Vatav: [-46 -12  53  -2]
nipe: [-7 48 14 13]
ginud: [-25   2  54  -4]
bet: [-20   2  10  -3]
after: [-25]
[2]
after: [53]
[-2]
key -> tag
[-3] -> K969
[-1] -> K709
[-2] -> K109
[-4] -> K73
[13] -> K756
key Vatav 4: 
K109
after: [14]
[13]

Kamik: [-17 -13 -48 -24   9  21  -5]
Sivel: [-17 -13 -48 -24   9  21  23]
Videf: [-17 -16 -48 -24   9  21  -2]
find: [-17 -13 -48 -24   9  21  23]
Sivel
key -> tag
[23] -> K653
[-5] -> K774
[-2] -> K177
[-4] -> K590
[-48] -> K730
[-1] -> K728
key Videf 7: 
K177
find: [-17 -16 -48 -24   9  21  -2]
Videf

Ropef: [ 14  33  16  -8 -13 -28]
rebif: [  8 -19  28   1 -38   0]
Kip: [ 25 -23  -3   8   2 -35]
Mefe: [-28  11  -6  14  36  15]
lomon: [ 14  -7  33 -13 -28 -20]
Ravu: [-13 -12  25  34  13 -16]
Tenu: [  1 -44 -11   3  23 -10]
tags:
[-20] -> K206
[-13] -> K560
[-7] -> K860
[0] -> K54
key lomon 6: 
K206
after: [11]
[-6]
after: [23]
[-10]
find: [ 14  33  16  -8 -13 -28]
Ropef

vesi: [ 59 -21 -11   2]
Soz: [  1   7 -11   1]
rad: [  1 -19 -11  20]
Nilav: [  1 -19 -11 -15]
ligi: [-13 -17 -11  22]
tags:
[-11] -> K877
[-15] -> K607
[1] -> K3
[0] -> K535
[20] -> K631
[21] -> K930
[-20] -> K224
[-19] -> K295
[-16] -> K357
key Nilav 4: 
K607
find: [ 59 -21 -11   2]
vesi
after: [59]
[-21]
after: [7]
[-11]
find: [-13 -17 -11  22]
ligi

somub: [12 -1  0 -1  1  2  2 -4 -3]
Bivos: [-2 -4 -1 -1  1  2  3  0 24]
zer: [  1  -3  -1   0  -1   0 -52   1   2]
Div: [ -3  -2  -2   0   0   0 -23  -3  35]
Bok: [  2   5   0  -1   0   0 -39  -2  -1]
zakub: [14  0  1  0 -3  0  1 -1  8]
kesob: [  6  -1   2   4  -3   0 -11   0  24]
Pibo: [13 -5  2  1 -3  1 -4 -1  2]
after: [12]
[-1]
key -> tag
[1] -> K455
[3] -> K854
[13] -> K713
[-11] -> K784
[2] -> K692
[-4] -> K913
key Pibo 7: 
K913
after: [-23]
[-3]
find: [13 -5  2  1 -3  1 -4 -1  2]
Pibo

Dibib: [  7  45  47 -16]
Gos: [-1 24 30 -8]
leta: [-14 -17   7  16]
bag: [-31 -10 -41 -12]
dazum: [ -7  25 -21   6]
Zofik: [ 0 16 -2  5]
gesum: [-31  17   2   8]
paf: [-45  34  43 -13]
mub: [-24 -18 -23 -16]
fid: [-32  51  51 -17]
Lufa: [-40  -9  -1 -14]
Table of tags by key:
[-32] -> K619
[24] -> K32
[7] -> K519
[-31] -> K796
[-1] -> K378
key Gos 1: 
K378
after: [24]
[30]
after: [-21]
[6]
find: [-31 -10 -41 -12]
bag
after: [43]
[-13]
after: [-41]
[-12]
find: [-24 -18 -23 -16]
mub

Mure: [16 26 -7  5  8 -1]
keva: [ 20 -14  10   6  20   4]
gubok: [13 23 -8  1  9 -2]
Gusod: [8 7 6 4 3 2]
Kesa: [ 9 -4 -5 -9 14  6]
pifug: [ 26  47 -21  23  24 -10]
Kan: [ 13  35 -20 -17  15 -11]
gepir: [-12 -19  -3 -21   5  19]
Tulu: [18 -8 13 23 -5 11]
after: [18]
[-8]
after: [24]
[-10]
Table of tags by key:
[-8] -> K452
[23] -> K576
[34] -> K83
[-7] -> K577
[7] -> K399
[35] -> K474
[8] -> K376
[26] -> K229
[-9] -> K36
key Tulu 2: 
K452

bafit: [ 6 -4  9 -2 -6  2  6 -2  3  0  3 14 15  5 -5 -7  8 18 -9  2 -2 -1  5  1
 -2 -1 -4 -1  9  8  3 -8 -7  7]
madot: [  6  -4   9  -2  -6   2   6  -2   3   0   3  14  15   5  -5  -7   8  18
  -9   2  -2  -1   5   1  -2  -1  -3  -1   9   8   3  -8  -7 -19]
non: [ -7   0  15 -16  -3  -6   1  -4  -3   6   7  13   7   2  -3 -18  -1  -2
  -9  15   7   7   2 -27 -14   7  20 -20   2 -13  13  18  22   3]
sop: [  3   4  13 -13  -5  30   0  13  11  -2  -7  18  33   1 -10 -14  17  32
 -23  -2  13   9  29  16   1   5   8  -9  11  23  19  11 -16  28]
Table of tags by key:
[1] -> K288
[-6] -> K2
[-5] -> K525
[-14] -> K314
key sop 5: 
K525
find: [  3   4  13 -13  -5  30   0  13  11  -2  -7  18  33   1 -10 -14  17  32
 -23  -2  13   9  29  16   1   5   8  -9  11  23  19  11 -16  28]
sop
find: [ -7   0  15 -16  -3  -6   1  -4  -3   6   7  13   7   2  -3 -18  -1  -2
  -9  15   7   7   2 -27 -14   7  20 -20   2 -13  13  18  22   3]
non
find: [  6  -4   9  -2  -6   2   6  -2   3   0   3  14  15   5  -5  -7   8  18
  -9   2  -2  -1   5   1  -2  -1  -3  -1   9   8   3  -8  -7 -19]
madot
find: [ 6 -4  9 -2 -6  2  6 -2  3  0  3 14 15  5 -5 -7  8 18 -9  2 -2 -1  5  1
 -2 -1 -4 -1  9  8  3 -8 -7  7]
bafit

mezep: [-24  36  20  32 -41  32  37  53  25 -16   7]
sugo: [ 18   8 -32  -8 -19  -3   8  23   5 -49  14]
Kuz: [-25 -37  -4 -19   8 -21 -23   1   9  33  -4]
feken: [-33 -17  24   7  13  -3 -19 -24 -19  37 -26]
Daseb: [  3   4  -2 -23  26 -12   0 -22 -11 -16  19]
vonub: [ 3 21 42 18 12 16 17  0  8 14 21]
after: [23]
[5]
after: [-33]
[-17]
Table of tags by key:
[-3] -> K58
[32] -> K620
[-8] -> K418
[-2] -> K517
[-12] -> K40
[-11] -> K612
key sugo 6: 
K58
after: [20]
[32]
after: [53]
[25]
find: [-24  36  20  32 -41  32  37  53  25 -16   7]
mezep
find: [ 3 21 42 18 12 16 17  0  8 14 21]
vonub

ver: [ 10 -15 -22   9]
Zipes: [12 12 47  4]
vas: [-11  10  27 -40]
rin: [-15  28  16   7]
Mugi: [ 11   2 -18 -35]
kure: [ 11  22 -28 -22]
goz: [-13  46  -4  -8]
Gav: [50 13  3 -9]
Table of tags by key:
[11] -> K508
[10] -> K606
[12] -> K273
[50] -> K953
key kure 1: 
K508
after: [3]
[-9]
after: [-13]
[46]
find: [12 12 47  4]
Zipes
find: [ 10 -15 -22   9]
ver
find: [ 11  22 -28 -22]
kure

vidol: [ 14 -18 -16   7   3 -26  32]
lote: [  5  37  40  26 -42 -13 -10]
firo: [-33 -45 -32 -10  44  33  37]
rupam: [ 16 -15  -6   8 -26 -31  44]
Vokan: [ 16  -2  16  35  31 -33 -24]
Sugat: [ 44  17  17 -18  23  -2   7]
after: [-16]
[7]
Table of tags by key:
[-46] -> K302
[-45] -> K84
[-17] -> K355
[15] -> K555
[-19] -> K680
[-18] -> K344
[14] -> K648
key vidol 2: 
K344
find: [  5  37  40  26 -42 -13 -10]
lote
find: [ 16  -2  16  35  31 -33 -24]
Vokan

vur: [-27 -30 -20   2]
votu: [-4 12 41 11]
mipa: [  1 -16  29  28]
bunul: [ -1 -21 -54   7]
tovus: [  2  10  27 -13]
doma: [-21 -23  -9 -17]
gudiz: [12 26 53  2]
key -> tag
[1] -> K702
[-21] -> K947
[2] -> K119
[-28] -> K809
[-27] -> K165
key vur 1: 
K165
find: [  2  10  27 -13]
tovus
after: [-54]
[7]
after: [-1]
[-21]
after: [41]
[11]
after: [53]
[2]

koge: [ 5 49 53 14]
keme: [  5  49 -16  23]
niduv: [  5  49 -16  18]
Fufom: [-13 -18   3  17]
fik: [-10  -8  -4 -10]
rol: [-20  30  12 -24]
Piro: [-20  30  12 -26]
key -> tag
[14] -> K637
[-13] -> K75
[17] -> K158
key Fufom 4: 
K158
find: [-13 -18   3  17]
Fufom
find: [  5  49 -16  23]
keme
find: [ 5 49 53 14]
koge

nimu: [ 13  -4  12  -5 -47  -3   9]
fonir: [  4   7  -4 -30  -8  10 -46]
Kemob: [ 23  17 -24   6 -22   0 -42]
mon: [ 11   5  12  13 -10   3  27]
rakom: [ 10   5 -12   3 -31  -3  -9]
tags:
[-3] -> K56
[-10] -> K44
[-46] -> K57
[-9] -> K960
[-42] -> K462
[-41] -> K924
[27] -> K715
key rakom 7: 
K960
find: [  4   7  -4 -30  -8  10 -46]
fonir
find: [ 23  17 -24   6 -22   0 -42]
Kemob
find: [ 10   5 -12   3 -31  -3  -9]
rakom
after: [-31]
[-3]

zin: [51  7 47 40  8 19 -4]
Geg: [ 51  17  46  24 -30 -41  -3]
Piv: [-29  35  41 -41 -28 -54  10]
after: [40]
[8]
tags:
[19] -> K926
[-53] -> K185
[20] -> K558
[-54] -> K175
[-42] -> K633
[-41] -> K657
[40] -> K366
[51] -> K593
key zin 6: 
K926
find: [-29  35  41 -41 -28 -54  10]
Piv
find: [51  7 47 40  8 19 -4]
zin

buf: [ 15 -19  -2  -5   1  -7]
gez: [ -3 -49   1  11   1   0]
Nipo: [  7  30   4  10  -5 -10]
lumal: [12  8 -2 10  6  4]
ruze: [-29  35  -1 -18  -7   5]
fopo: [-24  42  -3  12  -6   9]
savu: [-26  -3   2   6  -3  14]
vin: [ 20  17   7   9   2 -19]
after: [15]
[-19]
key -> tag
[16] -> K282
[6] -> K867
[17] -> K676
[2] -> K199
[7] -> K614
key vin 3: 
K614
find: [-26  -3   2   6  -3  14]
savu
after: [11]
[1]

kazi: [ 60 -33   1 -13  39]
zibi: [12 35  3 61 15]
sova: [  0   7 -21  21 -40]
Funo: [ 14 -11 -18  34   5]
zegag: [  7  29 -47 -21  -9]
gepoz: [ 24 -26 -23   8  51]
after: [34]
[5]
tags:
[12] -> K80
[24] -> K941
[-21] -> K567
[0] -> K980
[7] -> K916
[-20] -> K821
[-1] -> K74
[23] -> K792
[8] -> K740
[60] -> K393
key sova 1: 
K980
after: [35]
[3]
after: [14]
[-11]

